128 stands for zero in the data rows.
Here are some points, one per row:
[ 95 151 100 178 119 124 123 123  98 104 175 110 125  98  31 181 130 124
  93 196 130 133  89 138  79 155 101  79  75 116 104  96 117 160  99 166
 168 152 111 142 152 115 112 101 131 141 163 208]
[147  97 145 135 141 148 207 143  70 114 129 124 141 193 167 147 122 160
 121 184 118 144 133  46 113  95 103 171 110 160 152 152 108  87 121 169
 119 135 146  98 117 119  83  85 157 132 156 105]
[177 129 127  87 165 107 214 127  90 114 151 110  78 115  49 111 104 108
 131  95  86  78 137 143  94 175 171  74 176 143 126 105 211 186  77 131
 147 114  97 155 148 137 183 194 161 124 117 109]
[115 165 136  73 160 120 107 161 142 148 126  92 130 107 138 141 101 155
  90  45  91 109 160 117 101 118 157 111 171 149 160 140 105 126  97 124
 165  92  55 183 145 141  86 127 148 128 145 165]
[136 139  95 111 123 163 101 124 118 116  87 189 152 113  99 175 131 137
 117 126 133 133 110 108  77  95  75 151 125 144 162 147 151 161 103 135
 148  92 180 146 138 182 131  99  76 105  96  42]
[ 49  77 124  99 139 123 176 147 102 120 131 207 123 138 129 130 100 137
 168 141 124 234 198 138 102 125 194 152 137  85 122  83 145  94 146  95
 136 127 106 123 189 126 124 154 119 142 135 154]
[143 119  81 113 128 113  82  47 127 104 106 161 125 173 161 104 163 138
 136 141 202  71  58 126 131  98 143  91 141 162 109 111  86 159  98 102
 120 170 113  96 112 122 100  94 144 143 157 125]
[134  96 164 146 145 134  76 105 132 141  60 156  64 112 108 202 130 113
 181 128 173  83 113 101 133  78 108  82 157 162 124 164 149 147 193  81
 207 125 104 178 109  90 155 133  75 100 128 156]
[121 150 120 122 114 135 140 180 167 155  94 119 153 127 135 124 116 117
 112 147 111 127 117  93  70 183 136 124 182 107  78  65 112 131  89  40
 130 105 153 103 128  96 113 126 130 134 119  95]
[ 94 136  88 125 126 162 185 165  95 150  96 117 154 136 154 145 136 128
 175 119 173 138 115  88 100 133 122 146 127 157  99 132 164  69 140 145
 120 100 129 106 151 128  69 150 128 139 150 132]
[128  95 146 168  73 132 144 112 151 160  93 100 121 123 107 142 129 134
  95  98 113 123 158 137 164 128 109 152 145 100 108 120 140  78 120 126
 138 137 130  37 157 126 132  93  99 147 162 161]
[182 145 142 186  73  81 125 110 118 161  85 133 166  92 127 162 163 129
 115 110  72  79 124 143 136 117 204 148 175 103  72 123 103 130 101 128
  90  91 126 134 139 103 100 142 103 153 109 131]
[103 103 134 168 111 164 104 108 169  98  86 154 140 131  98 120 121 153
 144 105 167 149 113 131 150 103 110 147 131 145 143 156 221 156  70  97
  45  95 177 151 110 231 124 132 128 102 147 101]
[ 97 136 137 128 100 121  88  91 121 165 136  69  41 134 110 116 143 187
 143 133 154 195  94 111 176 150 139 154 103 157 150 124 149 132 121  99
  75 138 110 156  99 196  95 143  96 119  98  81]
[137 163 131 168  94 108 166 126  89 119 112 174 141 105 142 133 100  96
 132 142 117 150 180 167 113 118 216 161 176  79 144 124 121 154 131  74
  98 145 112 151 200 107  91 118 131 129 126 118]
[177 122 126 117 143 144  77 173 109 175 178  96  68 116  81 103  93 204
 135 152 114 151 156 120 178 100 124 111 142  91 134 103 125 109 173 102
 159 104 111  88  45 176 106 125 161 154  99  86]
[131 131 151 112 117 123 109 136 126 128 108 100 111 146 128  58  83 134
  91 142 129 119 166 185 128 105 131 137  95 125  79 113 105 110 194 175
 113 150 177 161  85 136 111 159 109 168 113  99]
[131 139 130 163 189  91 133 103 164 135 147 106 158 133 127  92 130 143
 169 141 158 137 145 159 129 156  69 107 107 157 149 106  93 154  94 156
 130 114  98  91 170 134 152  96 122 147  54 126]
[191 131 125 137  98 199 100 181 153 126 183 105 125 205 185 157 149 122
 136 105 127 141  97 140 139 131 139 127  90 126 109 114 118 161 105 143
 158 136 179  72 141  98 140 142 149 116  89 161]
[117 151 101  89 107  79 109 126  96 123 128  73 178 150 125 153  85 177
 126  91 101 144  96 174 139 123 112 162 115 169 129 166 107 134 138  67
 152  78  75 128 123 118 123 122 185 102 151 131]
[108  67 155 117 119  70 150 189 151 139  56 148 151 119 181 138 122 147
 125 124 141 121  80 174 175 128 134 116 122 108 172 141  80 133 101 179
 103 156 154 152 130 168 200 131  83 105 107 138]
[168 128 133  66 174 137 194 103 137 125 178 111 122  58 125 124 132 116
 162 125 111 125 143 156  93 170 121  63 196 165 115  86 185 155 138 112
 114 172 102 160 117 143 172 154 113 116 171 124]
[ 87  76 115 165 155 157 156  75 126 125 173 109 130  89 164  99 166  83
 149 102  90 111 145 114 113 141  49 121 170 111 148 107 126 176 188 131
 104 145  92 153  93 117 142 157 166  75 125 129]
[137 123 115 132 129  49  81  81 102 131 123 147  85 168 149 145 179 175
 158  83 113  81  94 167  84 136 131 167 132 201 101 146  88 113 139 116
 127 105 143 106 109 132 124  56 183 108 180 129]
[ 79 160 124 180 110 186  94  63 156 158 119  74 165 106 136 122 109 114
 130 176  68 147 138 100 118 108 185  98 105 104 157 142 136  51 152 149
 179 166  87 140 175 161 176  78 133 161 152 137]
[166 140 157 100 109 121 108 129 119  96  92 151 157 136 144 104 191  40
 147 147 210 165 119 130 116 116 124 103 108  86 130 151  84  90  93 142
 137 123 107 112  84 164 130 119 180 122 157 149]
[139 102  91 170  74 107 100 136 155  78 149  84  85 109 157 161  81  44
 134 146  95 131 152  94 147 141 108 121  83 160 139 154 132 101 130 146
 113  85 123  63 128 124 126 130  93 153 155 148]
[149 127 195  72 106 153 104 150 125 144 152 135 130 170 131  75 149  69
 158 140 138 159  93 113 152 113 152  88 112 104 122 169  89 151 141 166
 118 121 159 114 148 123 120  93 209 131 130 151]
[109 111 104 139 141 145 130 129 147 152 173 120 130 177 176 234 160  60
  93 154  97  99 175 115 162 133 116 129  76 146 104 156 136 170 101 141
 147 138 149  42 111 141 129 166 127 130 155 138]
[ 81 121 133 118  79 100  99 178  83 117 117 133 135 117 146  89 129 173
 102 138 149 154 137 155 138 138  82 130 153  95 156 174 116 132 122 205
  66 164 201 175  82  84 209 148  68 180 125 133]
[125 130 140 127 138 157 132 156 101  50 115 128 186 169 144 144 129 174
 135 149 112 121 108  78 175 121 108 171 144 149  88 141 113 112 128 155
 170 138 133 147 131 125  77  77  94 121 127  70]
[103 141 144  63 126 135 114 126 137  95 123 103  96  84 148 100 159 180
 115 148 116 117 130 166 135 143 115 184 101  71 129 185 113 130 122 176
  94 176 219 142  91  92 133 150  96 168 105 142]
[133 157 129 201 145 131 147  74 105 110 128 141 141 110  80 144 123 105
 172  37 168 118 110 121 117 136 116 112  54 161 137 103 143 161 133  49
 147 165 145 177  62  76 101  98 105 174  97 152]
[148 128 142 109  72 181 119 179 162 152 180 132  88 102  98  34 144 117
 136 178 103 102 138 181 170  67 146 170  98 101 134  96 131 106 142 137
 140 120 106 136  85 144 126 148 126 173 114 105]
[ 82 142 129 104 114 126 169 113 128 130 129 216 115 152 132 130  74 140
 112 148 153 161 143  93 130 137 167 129 117 108 143  68 139  79 156 158
 124 123 127 127 154 122 159 120 162  61  88 163]
[133 138  89 100 133 106 132 118 193 129 118 174 159 149  98 166 100 119
 133 123 153 115 133 126 190 136 157 123 133 135 194 124  63  97 164 152
 101 133 162 132 151 143 145 143 134  75 109  96]
[106 157 164 129 159 116 145  73 134  83 190 158 135 128 106 142 103  87
  82 150 182 132 112  99 132  70  95 147 168 154  73 164 147 115 132 116
 172 122 152 125 161 111 154 218 111 185  95 172]
[222 123  61 155 180 107 119 192 178 167 106 166 147 134 102 101 181 170
  30 131  96 135 117  99  87 218  93 148 129  59  86 151 135 105 209  64
  79 140  79 114 175 108 114 134 124 112 152  92]
[137 206 127 100 223 106 161 154 128 149 142  88 104 116 146  65 143 128
  95  73  96  90 146 118 130 134 195  93 150 144 162 116 173 139  76 118
 175  76 117 164 141  98 123 141 129  73 161 153]
[104  69 171 147 170 157 103 111 117 135 146 109 165  81 155 108 118  84
 142 109 135  98 149 156 103 148  62 122  92 124 177 102 158 164 145 154
  94 148  73 139 137  64 133 125 132  74 102 113]
There is one direction along which these points spread out most. Take the direction at right angles to it along which they spread out most. Go by this last direction. For each point below, how far along it does it lie, from 0 to 99? 50 is the average, and the first point above lies past it. One standard deviation of the points above along it is 16.
[ 81 121 133 118  79 100  99 178  83 117 117 133 135 117 146  89 129 173
 102 138 149 154 137 155 138 138  82 130 153  95 156 174 116 132 122 205
  66 164 201 175  82  84 209 148  68 180 125 133] 17
[ 49  77 124  99 139 123 176 147 102 120 131 207 123 138 129 130 100 137
 168 141 124 234 198 138 102 125 194 152 137  85 122  83 145  94 146  95
 136 127 106 123 189 126 124 154 119 142 135 154] 30
[177 122 126 117 143 144  77 173 109 175 178  96  68 116  81 103  93 204
 135 152 114 151 156 120 178 100 124 111 142  91 134 103 125 109 173 102
 159 104 111  88  45 176 106 125 161 154  99  86] 33
[134  96 164 146 145 134  76 105 132 141  60 156  64 112 108 202 130 113
 181 128 173  83 113 101 133  78 108  82 157 162 124 164 149 147 193  81
 207 125 104 178 109  90 155 133  75 100 128 156] 72
[103 141 144  63 126 135 114 126 137  95 123 103  96  84 148 100 159 180
 115 148 116 117 130 166 135 143 115 184 101  71 129 185 113 130 122 176
  94 176 219 142  91  92 133 150  96 168 105 142] 23
[182 145 142 186  73  81 125 110 118 161  85 133 166  92 127 162 163 129
 115 110  72  79 124 143 136 117 204 148 175 103  72 123 103 130 101 128
  90  91 126 134 139 103 100 142 103 153 109 131] 51
[103 103 134 168 111 164 104 108 169  98  86 154 140 131  98 120 121 153
 144 105 167 149 113 131 150 103 110 147 131 145 143 156 221 156  70  97
  45  95 177 151 110 231 124 132 128 102 147 101] 51
[ 97 136 137 128 100 121  88  91 121 165 136  69  41 134 110 116 143 187
 143 133 154 195  94 111 176 150 139 154 103 157 150 124 149 132 121  99
  75 138 110 156  99 196  95 143  96 119  98  81] 42
[147  97 145 135 141 148 207 143  70 114 129 124 141 193 167 147 122 160
 121 184 118 144 133  46 113  95 103 171 110 160 152 152 108  87 121 169
 119 135 146  98 117 119  83  85 157 132 156 105] 64
[168 128 133  66 174 137 194 103 137 125 178 111 122  58 125 124 132 116
 162 125 111 125 143 156  93 170 121  63 196 165 115  86 185 155 138 112
 114 172 102 160 117 143 172 154 113 116 171 124] 35
